128 stands for zero in the data rows.
Here are some points:
[107 148 105  99 151  99 109 201 123 161 125 200]
[ 94 115 105  98 159  96 125 144 154 156 113 159]
[117 148 129 112 101 129 110 144 104 120 118 115]
[101 140 124 109 111 114 114 138 125 147 108 101]
[137 105 183 169 101 173 110  85  84  85 163  88]
[106 131 123 117 112 125 120 133 126 124 110 102]
[ 97  89 103 101 199 100 168 134 193 200 110 172]
[136 112 183 168 103 170 111  84  83  85 152  81]
[ 91 112 104 102 181  99 108 204 153 195 124 221]
[ 93 104 104  99 159  96 120 163 148 169 122 164]
[165 153 178 159 103 170 113  86  82  84 154  94]
[ 91 115 107  97 134  98 110 159 125 151 131 164]
[ 91 100 116 108 125 111 134 116 147 126 112 114]
[236 192 158 143 106 162 112 150 133 112  99 114]
[147 140 116 126 128 122 115 127 125 103 118 147]
Here are 16 more points, each followed by its number:
[131 152 129 111 100 137 111 152  98 110 130 141] 0
[100  89 147 216 101 182 109  94  83  92 255  99] 1
[114  90 121 180  98 161 113  83  91  90 185 113] 2
[255 185 147 173 127 131 166  86 158 108  99 103] 3
[ 92 104 104  99 165  97 137 156 165 191 107 139] 4
[255 209 164 173 117 148 153  95 159 115 100 102] 5
[134 127 138 137  98 151 110 115 106  90 124 111] 6
[150 100 183 163 103 181 112  84  83  90 185 116] 7
[168 136 126 157 111 144 126 103 120  88 115 118] 8
[125 104 105 152 176  97 207  85 181 111 109 122] 9
[255 215 173 144 102 175 112 169 134 121 100 112] 10
[146 175 113  98 117 127 113 232  93 127 141 218] 11
[149 154 144 144  96 154 108 123  96  95 120  97] 12
[164 116 112 174 153  99 194  83 162  92 109 110] 13
[ 92 119 120 108 112 110 124 122 131 142 110  98] 14
[ 91  86 103 107 218 101 229  83 217 157 107 156] 15
Which two of these numbered points are nearest to each point below, looking only along the 5 directions in which the first points spread most? Their numbers follow each, nearest first.
[105  86 156 201 102 178 109  93  83  91 232 100] > 1 7
[185 126 115 187 141 109 186  83 152  85 111 106] > 13 8
[140 148 106 103 143 107 110 167 118 124 127 198] > 11 0
[126 134 130 132 102 144 110 128 112  99 116 107] > 6 12
[ 94 102 103 100 172  97 138 152 165 186 113 155] > 4 14
[ 91  87 103 103 210  99 215  83 210 165 107 153] > 15 9
[104 147 122 102 121 111 114 160 134 161 105 107] > 14 0
[ 96  86 105  99 228 101 233  84 232 193 104 152] > 15 9
[138 137 137 136  99 151 110 121 100  92 123 109] > 6 12
